The same turns and mirrors carry the whole set onto itself and the rows of a family onto each other. Which other rows belong to the same family as each row named below? List them in the order they appear above.
These 36 rows form 6 families of 6 rows each.
J607: [-11.7 -48.5  16.1   7.2  18.8 -16.4  13.3 -22.6 -18.0  -9.4  -6.9 -19.5]
J492: [ -2.6 -20.6 -22.4  17.9   5.9  13.8  -3.3 -31.7 -13.1   6.3 -32.1   1.1]
J649: [ 21.1 -11.9 -14.9   6.0  17.5  -8.5  -2.7  -8.2 -16.7 -10.2 -36.2  -0.9]
J496: [ -2.4 -44.0  14.9  20.5  10.0 -15.5  20.3 -20.6 -21.4 -29.8  -4.3  -9.1]
J921: [  2.0 -10.3  -8.5  10.2  -5.8  22.1 -12.8 -19.7  -0.4   2.7 -37.8  11.1]
J169: [  8.1 -28.4  26.9  -0.4 -16.4  -9.1  -8.1 -25.5   3.2 -10.6 -13.4 -26.9]
J46: [  5.2 -24.3 -10.9  13.5  -6.7  19.3 -19.5 -26.9   5.2  -2.8 -26.8  15.6]
J374: [  3.7 -22.9  -4.8   0.3  26.6  14.1   4.0  -5.4  -6.9  -3.2 -17.8  30.3]
J66: [  5.0  -7.2   9.8  -2.1 -15.9 -14.1  -7.5 -20.0 -10.7  -7.7  -1.4 -29.2]
J478: [  4.6 -12.5  -5.7  -5.4  30.9   9.3   7.8  -8.2   0.4  -0.1  -7.0  18.9]
J261: [-20.4 -16.2  -3.3  21.6  -0.3  25.4 -17.7 -24.3  -5.2  -2.4 -24.2   4.2]
J860: [  9.6  -5.8 -11.4   9.1  -5.3 -17.8  11.5   1.0  -7.1 -15.2 -37.7  10.6]
J544: [ -4.6  -3.1  22.2 -10.2 -13.6  -7.6   7.2 -18.6  -7.9 -20.1  -6.2 -25.4]
J225: [-14.1 -48.2  31.7  13.1  -3.9  -5.6  19.8 -14.4   3.6   5.8 -23.7  -0.5]
J424: [  3.7 -15.5   1.4  -1.7  17.0  20.0  13.8   6.2   0.0 -17.2  -5.9  19.8]
J928: [  8.4 -49.2  10.8   3.4   0.7 -14.6   3.9 -35.7 -17.9  -9.3   5.7 -10.2]
J883: [ -2.5 -11.5  25.3  -8.0  -5.9  -2.2   9.3 -26.2   0.4   5.9 -10.2 -30.1]
J750: [-29.0 -31.5  26.8  12.9 -17.5  -4.6  21.8  -9.5  -1.1  -8.3 -25.1   2.9]
J631: [ 12.7 -17.8 -17.2  19.1   4.2 -10.7  14.6   1.9 -16.0 -20.8 -34.9  -5.1]
J83: [-21.1 -22.3  28.0  13.7 -10.9   5.7  32.4 -13.5   5.4  -5.2  -6.1   5.8]
J926: [  9.3 -21.5   9.6  -3.0  27.2  25.9 -10.6 -10.0   3.2  -8.0 -20.1  11.6]
J263: [-32.6 -24.9  25.7  12.7 -10.1   6.0  11.5  -6.2   4.3   8.8 -17.6  -1.4]
J615: [ -2.1 -17.8 -13.1  17.4 -13.4  31.4  -9.2 -20.2  -5.2 -16.4 -23.9   2.0]
J900: [ 24.5 -17.3  -8.8   5.9   7.9 -14.7  11.1  -2.0   1.3   1.3 -32.9  13.4]
J277: [ -0.7 -45.0  27.8   1.2  11.9 -21.2  15.1 -18.1 -19.6 -12.4  -5.7 -13.9]
J285: [  3.9 -12.1   8.2  -7.3  21.8  15.9  -5.3  -1.3  -5.7 -29.4 -13.2  16.5]
J550: [ -4.1 -55.2  14.4  11.8  11.3 -17.0   1.6 -10.3 -19.7 -18.3   1.5   3.2]
J592: [ 10.3  -5.7 -16.3  18.8  -0.9 -25.9   2.8  -6.0 -13.5  -4.0 -28.2  -3.7]
J160: [ 12.5 -16.4 -10.1  15.8  18.7 -11.5   0.0  -5.8  -7.5  -6.3 -47.8  -6.1]
J126: [  7.6 -20.5  13.4  -0.1  25.8   3.0  -4.8   5.1   0.1 -14.6  -4.6  23.8]
J486: [ -9.3 -48.0  12.2   5.4  -0.9 -11.5   6.5 -25.8 -24.4 -30.6   4.6   0.6]
J136: [-19.2 -32.0  19.9   2.1 -14.3  -4.4  22.8 -20.4   7.8  12.1  -1.5   3.2]
J408: [  5.9 -10.8  20.9   7.9 -22.2   0.4   1.2 -28.8  -5.5 -23.8  -5.7 -25.6]
J895: [-24.0 -36.9  31.1   1.4  -9.0   4.2  17.5 -25.3  -3.0   6.7  -2.1   2.2]
J852: [-18.7 -17.8 -18.1  18.3  -2.3  20.0  -5.0 -24.8 -16.5 -15.3 -27.9  10.8]
J958: [  0.8 -24.5  24.1   2.5 -25.0 -13.7   1.2 -30.4  -8.3  -2.8 -15.4 -25.1]

The rest of the family of J958: J649, J921, J374, J277, J895
The rest of the family of J136: J607, J169, J46, J478, J160
The rest of the family of J928: J492, J225, J883, J926, J900
The rest of the family of J408: J496, J424, J631, J83, J615

The same turns and mirrors carry the whole set onto itself and the rows of a family onto each other. Which other rows belong to the same family as each row named below? List them in the order they appear above.
These 32 rows form 4 families of 8 rows each.
J557: [ 10.8  -8.3   3.2   3.5  -8.6 -17.4 -31.5 -10.4   7.1 -14.5 -16.6  -7.1
  12.0  18.9  -9.1  32.4  -4.8  -4.2  10.8]
J621: [ 41.4 -19.4  29.6  -3.9  11.8 -11.7  15.0  16.1   1.7 -24.4 -15.6 -13.6
   6.1   4.6   6.0  16.1 -21.7 -15.3  15.7]
J308: [ 12.0 -12.1  -0.7  -2.1   8.5 -10.5 -36.0 -23.0  16.3   6.5  11.9   0.5
   5.2 -11.3 -31.4  15.5   6.6   9.6  12.6]
J342: [ 34.3 -14.2  28.3 -11.7  19.5   5.7  21.3  26.7   5.9 -31.2   6.5   6.1
  -4.0 -24.3  -1.5  -3.9 -12.5   0.8   8.8]
J175: [ 45.3 -27.1  30.9   1.9  19.8 -17.5  -6.1 -21.8   2.7  -3.8   2.1 -23.6
  -3.2  -6.7  -7.9  15.2 -17.5 -11.6  23.8]
J520: [ 36.8 -20.0  33.7   3.2  10.2 -17.5  16.2  17.5   5.8 -22.5 -16.5  -4.9
   0.6   4.4   4.5  11.2 -14.6 -25.7  -5.0]
J711: [ 29.8 -18.4  12.9  -8.2  26.0  -4.2   5.2 -17.2   0.7 -12.7  24.5  -2.7
 -19.3 -37.5 -19.6 -11.7  -0.8  -8.9   8.5]
J758: [ 39.4 -13.9  16.2  -7.6  10.4 -17.5  17.5   9.0  -3.2 -26.7 -19.1 -11.5
  -2.4  14.5  -0.3  15.2 -10.6 -26.5   5.9]
J878: [ 33.1 -27.6  19.4  -2.6  34.1  -5.9  -0.5 -18.4   4.4  -0.5  23.8   1.2
 -15.5 -28.5  -6.0  -9.3   3.8   3.9   0.4]
J111: [ -1.9  -5.8  -1.5  -2.6  -7.5  -1.4 -17.0  21.4  -6.3 -27.6 -21.5  11.3
  27.0   8.7  -8.2   1.9 -15.4  -2.2   4.2]
J354: [  9.2 -16.4  -1.0  -2.8  10.5   0.1 -42.5 -18.2   1.0   0.9  11.8   6.2
   8.9  -7.6 -36.4  -3.3  -1.3  13.1   8.6]
J350: [ -2.7  -7.6  -4.2  -9.4   5.3  10.5 -17.3  17.2   2.2 -15.9   4.0  22.6
  16.2 -17.4 -26.5 -14.5  -3.9  12.7   2.0]
J13: [ 18.0 -11.4   5.2  -8.4   7.4  -5.3 -40.6 -24.8   1.5   2.4   8.2  11.4
   7.7 -18.1 -36.7  16.8 -10.4  13.3  10.7]
J524: [ 39.6 -24.2  27.6  -8.5  27.0   1.1  -0.4 -11.1   7.6 -11.2  24.3  -5.2
 -13.3 -35.6 -15.1  -4.3  -8.7   5.3  17.3]
J752: [ 30.0 -17.6  31.6  -5.7  18.5  -0.6  18.7  23.7   8.6 -26.6   9.2  11.8
 -12.5 -25.6  -4.1  -7.3  -4.2  -8.8 -10.4]
J363: [ 16.3 -14.4  -0.1  13.4   2.4 -10.5 -33.6 -21.9  -1.1 -11.6 -24.1   1.7
  19.3  16.1 -17.0  21.9  -6.9 -10.5  10.7]
J625: [ 34.7 -26.7  32.9   1.3  25.1  -7.6  -3.1 -14.5   8.7  -5.9  24.4  -1.1
 -20.7 -33.0 -16.5  -5.8  -2.6  -9.1  -2.6]
J910: [ -3.6   2.2  -0.3  -1.7 -12.0  -4.3  -7.3  22.4   6.0 -33.3 -14.0  13.8
  17.9  -2.6   0.8  14.4  -6.5  -1.8   2.1]
J862: [  9.9 -13.8   2.1   2.5  -3.7 -11.9 -41.0 -14.6  -6.2 -10.6 -15.9  -6.1
  16.7  20.2 -17.0  13.4 -14.9  -3.7  12.6]
J948: [  7.8  -3.1   1.8 -15.7   4.8   6.9 -17.2  10.6   2.5 -15.3   7.7  30.8
  15.0 -32.5 -29.7   2.2 -10.1  16.8   2.8]
J112: [ 32.7 -20.1  21.4   0.8  14.4 -16.8  15.6  10.9  -2.8 -21.9 -20.2  -4.1
   3.1   8.7  22.1  10.6 -10.6 -16.6  -2.4]
J630: [ 27.2  -9.7  14.2 -15.3  15.6   2.2  24.0  20.7  -2.9 -39.1   5.3   9.0
 -14.4 -18.7  -3.0  -6.4  -4.9 -12.3  -1.3]
J179: [ 14.6 -17.4  -1.2   8.7  16.1   2.8 -38.8 -30.8   4.5  -2.9   5.5  13.8
   8.4 -16.7 -34.4   4.5   4.5   5.6   8.2]
J327: [ 17.8  -7.1   7.0  -3.0  -8.6 -18.4 -34.2 -13.0  -5.3  -8.8 -19.2   2.8
  19.2   8.7 -16.5  30.6 -21.3  -1.7  13.4]
J771: [ 25.8 -18.2  18.6  -7.9  24.7   0.4  21.9  19.4   2.7 -24.3   7.4  13.8
  -6.1 -23.0   9.0 -10.2  -0.6  -0.6  -8.7]
J117: [  7.0  -4.6  -2.7   6.2  -2.9   1.8  -9.3  16.2  -0.6 -34.7 -27.8  21.0
  24.1   7.0  -7.1   9.3  -7.9  -7.0   1.5]
J322: [  7.5   1.0   2.7  -9.8  -9.6  -5.1 -10.9  21.5  -4.5 -27.4 -20.5  20.7
  25.9  -4.8  -9.6  18.4 -20.8   0.6   4.7]
J43: [ 41.3 -24.1  15.8  -0.1  20.2 -23.3  -1.6 -29.1  -0.9   0.3   0.6 -22.5
  -9.6  -3.1 -16.9  11.5  -6.7 -23.8  16.4]
J510: [  5.2  -7.6  -3.8   0.4  11.1  15.4 -14.2   8.9   5.2 -25.5   1.4  33.4
  12.6 -26.2 -25.2  -8.1   3.1   9.2  -1.7]
J749: [ 40.6 -29.5  22.2   6.2  23.4 -23.5  -7.2 -26.8  -0.1   2.7  -2.2 -17.5
  -6.5   4.2   6.2  11.6  -6.8 -13.3   6.1]
J965: [ -4.7  -3.2  -3.7  -5.6   4.7   4.6 -11.5   9.2  15.0 -13.9  14.3  21.3
  10.9 -32.9 -22.3  -2.1   5.5  11.9   4.6]
J150: [ 41.1 -29.2  34.6   9.1  16.2 -26.0  -4.9 -19.9   4.6  -0.6  -1.8 -18.2
  -7.3  -5.0  -6.6  11.9 -12.7 -24.6   5.0]

The rest of the family of J862: J520, J111, J354, J350, J752, J625, J150
The rest of the family of J308: J557, J711, J758, J910, J630, J43, J965

